In the rows, zero is written as 128.
Each path is a new rotation, seen through one point. The rows after it are directions, each followed by how far the rotation turns it, in degrees per step (0 if it stays put).
Each turn is a multiple of 5 degrees from 10 to 175, or 0.
Each row of a path follows its step; steps can be skipped.
Rotation 1:
step 0: [131 130 120 126 137 122 130 124 122 130 138 141 127 116 142 111 115 125
 117 130 133 130 125 135 122 122 121 115 135 136]
step 1: [124 130 145 109 132 132 136 127 119 118 129 120 135 127 114 116 127 134
 122 138 118 142 122 134 124 133 122 132 127 132]
step 2: [132 133 136 119 125 136 112 125 132 132 122 126 128 123 130 124 124 145
 129 119 127 112 120 122 111 114 124 130 129 140]
step 3: [119 122 139 131 129 132 134 118 134 132 121 133 134 127 128 131 118 143
 124 137 142 135 123 139 144 118 128 113 129 132]
step 4: [141 126 148 115 124 131 136 138 129 123 128 127 117 130 128 141 128 140
 134 127 120 122 140 131 134 126 137 134 140 130]
step 5: [118 123 124 127 112 133 118 124 135 133 120 132 126 138 129 145 120 129
 122 127 145 126 128 122 120 132 127 138 142 123]
step 6: [137 134 131 139 117 132 133 118 129 137 127 138 122 125 123 128 123 121
 117 129 125 126 136 121 155 131 139 130 124 120]
step 7: [132 133 127 131 129 118 141 142 129 134 119 129 123 141 129 136 126 125
 143 137 120 122 120 120 125 136 125 142 127 112]
step 8: [128 132 110 144 132 130 130 133 122 134 127 133 123 131 132 121 132 127
 123 113 140 135 125 113 121 141 143 126 135 133]
step 9: [113 144 117 131 125 119 141 116 126 127 135 129 131 119 125 115 133 122
 142 132 115 134 131 134 137 132 128 133 131 125]
[127 130 130 128 130 125 130 126 123 132 129 128 132 130 124 130 123 125
 129 129 124 131 133 131 131 125 133 129 126 132] -> 130
Rotation 2:
step 0: [122 126 133 118 131 127 136 128 111 126 114 149 120 116 118 114 124 132
 139 125 125 133 126 124 134 131 128 129 131 129]
step 1: [136 130 145 133 147 122 128 134 123 123 137 127 132 115 121 121 134 127
 129 117 119 117 135 122 116 131 130 124 135 123]
step 2: [125 126 135 142 133 132 124 147 138 130 117 113 138 125 127 136 127 131
 133 117 136 127 117 120 130 120 119 123 125 130]
step 3: [135 133 121 119 125 135 125 134 126 129 114 125 118 131 126 139 130 141
 132 125 107 137 127 121 127 119 125 137 120 142]
step 4: [138 124 136 127 126 122 123 127 128 121 139 117 121 133 133 133 140 137
 133 140 119 119 131 142 128 118 137 145 133 124]
step 5: [124 133 126 132 116 122 133 128 130 119 133 110 125 135 137 136 136 124
 125 131 149 132 128 123 132 132 131 130 112 118]
step 6: [108 126 127 123 118 132 139 110 130 126 125 133 121 124 138 134 120 134
 125 134 122 146 137 126 131 130 125 120 125 129]
step 7: [126 127 153 127 111 125 127 114 120 133 136 143 129 124 123 116 128 124
 122 132 121 125 123 135 125 133 133 128 134 126]
step 8: [128 134 134 146 139 120 136 121 128 121 126 134 141 127 133 126 128 109
 124 124 137 123 115 118 124 136 127 129 130 132]
step 9: [129 130 121 135 129 129 135 143 126 128 120 136 134 127 132 134 108 127
 123 131 119 124 127 121 133 120 118 109 131 141]
[125 128 132 127 130 129 128 125 132 131 131 131 133 127 126 125 129 129
 128 127 127 132 124 120 122 123 129 126 128 126] -> 60
[124 132 126 128 125 119 129 124 124 131 129 124 128 130 127 125 128 124
 127 130 129 132 128 131 126 127 125 126 133 131] -> 40
[126 126 129 133 129 126 126 128 123 129 133 132 127 130 122 131 132 130
 128 128 128 126 130 129 126 131 135 132 130 131] -> 110
Rotation 3:
step 0: [139 129 121 131 122 122 121 128 143 122 133 125 139 130 132 119 111 144
 134 127 123 134 142 116 126 130 128 146 130 139]
step 1: [124 113 119 119 117 132 119 129 138 123 137 127 132 129 132 109 117 134
 135 118 115 134 150 131 127 128 131 122 135 132]
step 2: [136 125 118 126 120 122 125 134 129 121 146 130 137 134 141 108 124 115
 137 124 130 131 132 133 137 142 139 125 129 139]
step 3: [137 117 122 130 124 122 130 130 135 125 123 132 131 131 140 111 123 114
 132 137 130 134 145 111 150 126 137 133 127 132]
step 4: [116 113 127 122 117 129 127 137 121 114 126 126 120 122 142 110 129 113
 137 134 120 121 137 122 140 125 127 120 122 122]
step 5: [131 133 118 133 122 127 129 130 115 116 133 129 124 125 147 114 134 114
 138 133 135 126 118 117 137 128 114 126 115 134]
step 6: [128 124 114 131 136 131 136 121 118 124 120 130 119 124 140 127 140 129
 136 132 137 135 136 106 143 120 113 120 130 127]
step 7: [117 117 123 127 132 125 131 131 110 112 130 120 114 115 137 138 141 132
 139 131 132 122 126 122 134 137 120 117 137 124]
step 8: [137 125 119 143 133 120 128 128 121 116 132 115 123 117 137 145 128 136
 135 137 132 127 116 116 127 138 114 135 125 137]
step 9: [126 113 111 136 139 138 123 121 133 122 126 116 125 119 135 144 125 146
 125 130 117 135 134 120 127 127 114 126 129 128]
[129 126 129 128 132 123 131 128 127 130 128 129 127 129 126 131 131 126
 130 128 134 128 130 128 132 133 136 127 136 127] -> 85
Rotation 4:
step 0: [126 111 124 141 140 131 127 129 126 129 146 131 126 127 132 121 148 127
 130 124 127 133 126 120 126 131 133 115 126 117]
step 1: [128 115 131 123 143 133 129 134 134 132 140 127 115 113 134 129 122 127
 125 125 119 127 137 134 127 142 128 136 128 115]
step 2: [121 142 130 135 132 135 125 137 134 135 131 131 120 130 126 123 110 121
 120 135 127 127 145 136 114 127 128 122 135 121]
step 3: [124 133 126 127 121 133 134 122 130 121 136 129 137 138 122 141 119 111
 116 126 129 126 122 140 127 120 127 117 132 114]
step 4: [138 133 135 111 127 140 135 121 123 127 133 125 125 134 126 126 124 119
 139 119 126 125 121 135 133 110 114 136 127 127]
step 5: [135 140 124 125 125 132 110 113 126 125 135 136 128 133 118 119 140 133
 139 130 123 134 133 130 124 117 130 133 119 129]
step 6: [129 122 127 123 131 139 114 123 135 119 125 129 135 128 120 134 145 137
 129 135 128 138 119 122 121 141 124 133 127 116]
step 7: [126 134 128 125 141 130 126 136 129 127 119 121 108 132 137 133 132 136
 140 129 142 140 124 128 129 141 127 128 131 115]
step 8: [119 142 119 131 130 125 135 124 132 140 134 133 118 131 127 134 117 130
 124 135 133 142 122 136 133 139 146 133 132 133]
step 9: [126 125 135 136 133 134 149 125 134 139 133 138 136 139 123 130 124 122
 126 128 130 135 117 119 121 126 130 125 145 136]
[130 125 129 130 129 128 123 125 130 126 128 126 134 133 131 131 128 128
 125 131 128 130 128 127 124 129 124 120 134 131] -> 110
[131 131 119 127 125 129 125 130 130 123 128 129 130 130 130 127 130 133
 132 130 130 125 124 127 131 126 124 132 129 127] -> 45
[127 124 125 132 133 126 133 129 130 133 131 131 131 127 131 125 126 133
 126 128 128 125 129 132 129 126 128 127 133 125] -> 40
[126 126 129 126 132 125 124 124 133 125 129 125 131 123 129 121 128 126
 128 128 132 131 128 123 129 124 130 131 127 126] -> 65
Rotation 5:
step 0: [129 124 141 117 130 115 120 126 119 134 145 113 135 129 135 116 138 120
 118 124 126 120 132 130 122 123 115 111 130 122]
step 1: [136 141 134 138 131 113 143 125 128 119 144 121 133 123 121 125 138 139
 121 115 134 120 135 132 138 123 131 115 129 117]
step 2: [129 144 121 143 147 128 136 133 130 123 128 120 123 142 130 121 127 125
 110 121 118 129 134 110 133 129 125 118 133 124]
step 3: [125 140 108 135 130 147 112 132 130 125 139 133 129 127 131 113 131 125
 124 114 126 126 126 128 134 128 114 119 123 115]
step 4: [124 141 116 114 130 129 123 138 150 135 127 134 140 123 116 117 127 125
 117 123 122 123 125 139 138 114 130 123 139 131]
step 5: [117 127 132 128 129 137 128 131 140 130 125 112 134 126 113 120 112 138
 131 131 125 123 124 116 129 100 125 122 131 121]
step 6: [127 121 133 133 126 132 123 139 125 127 118 119 131 131 121 112 127 113
 133 136 134 124 124 129 121 122 135 100 131 112]
step 7: [137 124 121 119 127 127 131 144 130 107 119 121 135 132 128 120 141 136
 123 132 145 116 140 134 131 120 131 120 119 120]
step 8: [126 127 135 135 134 133 130 122 134 125 120 123 150 150 142 122 127 132
 110 130 126 117 143 131 124 120 130 126 119 131]
step 9: [126 131 136 135 135 139 125 131 135 131 144 133 148 136 124 129 134 138
 111 133 134 127 122 130 114 137 122 124 120 109]
[130 126 129 128 127 126 127 127 122 126 126 132 123 125 130 134 123 128
 132 128 127 130 124 131 126 131 129 133 127 135] -> 0
[120 123 132 128 126 128 126 130 128 124 121 132 132 129 130 129 132 131
 129 134 129 127 127 129 126 126 131 127 126 127] -> 35
[128 125 126 123 128 132 131 129 128 125 125 130 123 129 130 128 130 123
 129 128 130 129 127 128 133 132 120 123 125 129] -> 95
[128 127 123 130 136 130 127 123 130 129 127 131 129 122 132 130 128 132
 122 127 128 126 128 126 128 133 131 125 125 127] -> 55
Rotation 6:
step 0: [125 125 136 129 123 122 122 122 128 123 126 131 132 124 115 124 122 127
 104 123 144 134 114 136 123 138 121 130 123 119]
step 1: [138 129 133 118 130 130 128 131 127 132 131 132 128 117 130 118 114 124
 132 119 144 141 134 113 121 114 129 116 119 130]
step 2: [129 142 116 132 130 132 124 116 129 109 130 121 125 129 118 122 123 140
 130 119 119 123 140 127 133 116 124 126 124 141]
step 3: [115 128 135 132 126 140 114 132 133 120 140 126 145 123 134 131 150 129
 123 117 123 132 122 127 131 131 127 123 125 133]
step 4: [134 117 117 121 127 123 128 138 130 139 142 136 134 119 121 140 125 135
 129 136 130 118 113 116 125 128 122 118 137 137]
step 5: [151 133 119 144 131 130 139 120 135 131 121 128 141 127 135 126 120 133
 135 134 131 129 116 132 138 134 131 130 123 131]
step 6: [134 137 139 119 128 144 120 126 128 118 124 141 128 141 133 120 128 128
 138 134 120 130 120 131 120 134 111 131 127 117]
step 7: [126 126 134 121 129 110 127 135 129 122 123 134 122 118 130 118 140 126
 128 132 141 110 130 128 125 125 111 134 118 136]
step 8: [130 137 128 130 132 119 134 149 131 120 138 113 136 120 128 125 120 120
 139 138 125 127 132 134 124 118 142 127 120 125]
step 9: [118 144 122 122 138 132 136 130 109 120 132 132 133 128 119 134 121 127
 113 134 113 129 124 132 136 141 129 128 124 129]
[130 136 127 127 126 132 127 128 123 130 126 131 129 132 129 127 124 126
 130 128 127 130 130 130 136 127 130 127 130 134] -> 100
Rotation 7:
step 0: [139 131 113 130 134 129 126 135 132 118 135 126 137 118 129 131 120 125
 112 141 109 132 138 122 128 129 109 130 139 131]
step 1: [130 137 135 141 121 138 125 133 132 138 134 118 124 114 133 126 113 127
 121 113 122 136 145 133 138 135 115 129 120 120]
step 2: [126 134 131 112 130 136 119 135 129 142 128 126 119 117 120 124 135 119
 117 112 132 121 140 133 138 128 141 128 131 145]
step 3: [113 111 136 122 122 128 130 125 139 146 145 127 136 123 130 128 138 128
 126 131 132 123 123 117 124 128 125 126 142 144]
step 4: [111 119 123 113 112 123 127 116 140 127 132 120 135 135 146 124 126 137
 141 126 130 123 123 132 138 127 132 128 117 120]
step 5: [123 131 133 115 120 136 130 129 116 117 114 122 139 137 127 129 132 126
 140 119 134 120 116 135 109 123 131 116 115 129]
step 6: [139 123 124 130 130 124 124 134 120 121 134 123 133 132 111 131 145 134
 125 149 122 128 112 122 122 121 130 116 118 118]
step 7: [127 128 122 145 136 126 120 130 121 130 131 128 115 139 119 121 113 145
 133 134 128 123 124 123 123 130 118 143 118 111]
step 8: [130 154 129 130 150 124 127 134 127 124 126 129 115 138 122 121 119 119
 138 133 124 135 130 138 130 127 125 137 127 143]
step 9: [151 129 136 140 133 125 137 123 126 126 137 132 136 113 123 120 127 121
 132 138 142 130 133 135 134 128 121 133 146 140]
[129 125 125 128 131 125 126 127 127 124 125 125 127 133 128 124 133 131
 125 123 128 134 124 127 125 124 123 127 127 126] -> 45
[130 129 127 135 129 124 128 126 132 127 130 128 129 123 130 130 129 128
 130 123 129 122 122 125 134 127 126 127 125 125] -> 125
[128 134 129 125 127 131 129 128 125 131 129 134 125 131 131 126 127 123
 128 125 129 128 124 134 131 124 124 123 127 126] -> 110
[126 130 135 127 130 125 124 127 125 126 132 128 131 125 131 134 132 127
 125 134 130 131 128 127 128 125 123 128 129 128] -> 125
Rotation 8:
step 0: [123 132 130 123 140 127 122 118 126 131 128 135 121 113 121 120 135 131
 143 124 133 122 138 124 110 111 111 118 125 137]
step 1: [131 145 125 136 123 114 135 133 110 121 134 111 126 110 131 134 139 137
 126 130 122 128 130 132 135 118 122 124 142 133]
step 2: [124 134 123 122 134 144 112 124 125 108 136 117 125 131 114 139 132 129
 113 129 118 141 137 134 126 130 131 133 124 139]
step 3: [127 136 125 126 142 141 125 119 142 141 137 132 121 125 137 139 127 138
 130 144 116 125 129 133 122 129 127 142 140 118]
step 4: [125 129 117 111 123 122 128 140 139 135 142 133 133 129 138 119 135 116
 124 136 116 124 129 109 133 123 131 135 133 143]
step 5: [141 150 121 126 132 128 138 135 125 120 132 146 128 141 137 125 126 128
 131 131 128 140 121 132 128 118 139 121 110 130]
step 6: [135 117 131 123 114 133 140 134 123 127 127 120 142 135 127 115 130 130
 127 139 125 131 130 146 111 124 144 136 131 115]
step 7: [123 118 151 134 127 140 132 144 148 124 136 136 120 133 124 123 138 115
 129 119 136 130 134 133 128 123 123 130 130 122]
step 8: [146 125 128 129 141 118 135 128 117 144 126 127 117 139 120 122 128 115
 130 129 138 123 143 125 141 121 121 128 133 118]
step 9: [126 125 138 124 122 130 122 136 103 124 112 134 125 121 116 129 139 127
 142 132 119 125 138 112 131 129 135 125 119 125]
[127 126 127 128 133 130 128 129 129 135 130 131 131 127 130 127 131 132
 129 128 133 124 133 126 133 125 130 124 129 133] -> 90
[128 130 129 129 123 125 132 129 132 131 134 128 128 124 132 127 130 125
 123 121 127 129 130 126 129 128 121 126 128 127] -> 110
Rotation 9:
step 0: [132 133 126 122 133 120 121 121 132 142 138 131 129 116 121 136 126 127
 140 131 135 125 134 149 142 119 117 136 124 137]
step 1: [115 125 108 127 126 125 133 132 129 117 122 138 130 119 120 136 131 135
 127 122 138 131 135 147 132 127 122 137 124 108]
step 2: [121 124 128 141 128 128 139 138 126 140 117 132 140 127 134 114 128 123
 136 135 132 135 138 125 117 116 130 131 134 106]
step 3: [128 119 136 125 136 121 136 133 125 142 118 128 130 117 119 134 119 106
 137 131 120 125 135 115 120 137 125 117 132 126]
step 4: [134 137 135 118 126 117 134 129 139 139 129 122 132 133 106 137 122 122
 127 136 138 124 119 140 137 129 132 112 129 129]
step 5: [124 129 127 139 128 121 123 134 133 128 135 137 136 124 116 142 127 126
 128 122 127 146 118 153 134 119 122 139 132 134]
step 6: [119 138 118 129 142 121 124 130 129 134 127 142 142 117 143 124 135 122
 133 127 141 138 137 133 136 131 123 138 124 116]
step 7: [115 114 125 128 136 121 143 129 127 136 116 123 116 132 133 128 116 119
 135 126 137 129 142 131 125 133 134 135 123 110]
step 8: [139 118 132 126 115 122 146 142 119 140 129 113 133 120 126 135 131 119
 140 136 126 128 127 134 123 126 129 112 131 120]
step 9: [130 132 141 132 130 109 133 135 130 128 121 140 136 130 106 141 138 126
 139 135 122 124 118 128 135 129 118 127 130 132]
[127 127 131 129 131 132 125 127 134 132 128 132 130 129 125 127 129 127
 128 122 129 127 120 128 124 131 129 122 130 129] -> 60
[131 127 129 124 128 126 126 129 132 127 128 128 133 133 125 129 127 125
 122 134 121 132 128 125 130 126 129 126 127 131] -> 65
Rotation 10:
step 0: [134 126 135 132 139 123 130 136 123 140 135 138 126 122 131 128 140 124
 128 130 126 133 132 128 135 133 112 130 120 132]
step 1: [123 137 121 121 116 124 120 136 128 124 124 130 120 128 127 131 127 125
 133 138 131 125 143 127 128 125 117 141 131 130]
step 2: [137 127 134 126 122 135 127 134 133 132 128 144 127 127 127 126 124 123
 130 127 122 136 125 120 132 138 130 125 138 147]
step 3: [124 139 142 132 130 124 122 132 124 138 142 127 135 132 130 137 132 124
 128 138 136 127 132 130 141 126 129 137 129 129]
step 4: [126 134 123 122 116 122 135 138 129 124 128 130 122 131 132 115 120 113
 135 123 136 129 134 126 130 132 135 134 123 131]
step 5: [129 125 136 135 119 129 132 124 125 130 126 130 145 133 117 130 135 130
 144 126 132 127 129 129 130 131 131 128 134 144]
step 6: [129 130 136 124 126 133 143 133 120 133 138 124 120 124 128 132 127 126
 134 132 130 123 130 142 130 136 137 137 131 119]
step 7: [115 126 122 118 128 125 130 130 116 123 131 136 134 132 120 129 122 127
 129 107 131 127 141 127 129 133 128 129 127 131]
step 8: [139 124 130 128 117 128 130 119 130 126 125 131 123 132 119 134 143 126
 130 123 126 133 131 147 137 131 128 124 129 131]
step 9: [123 133 125 125 136 122 133 126 118 134 142 139 116 132 118 138 131 123
 130 127 127 125 122 128 116 129 126 133 132 125]
[129 132 127 125 129 127 127 122 129 128 127 129 126 130 128 132 121 130
 127 128 124 127 130 129 134 135 123 126 129 128] -> 60
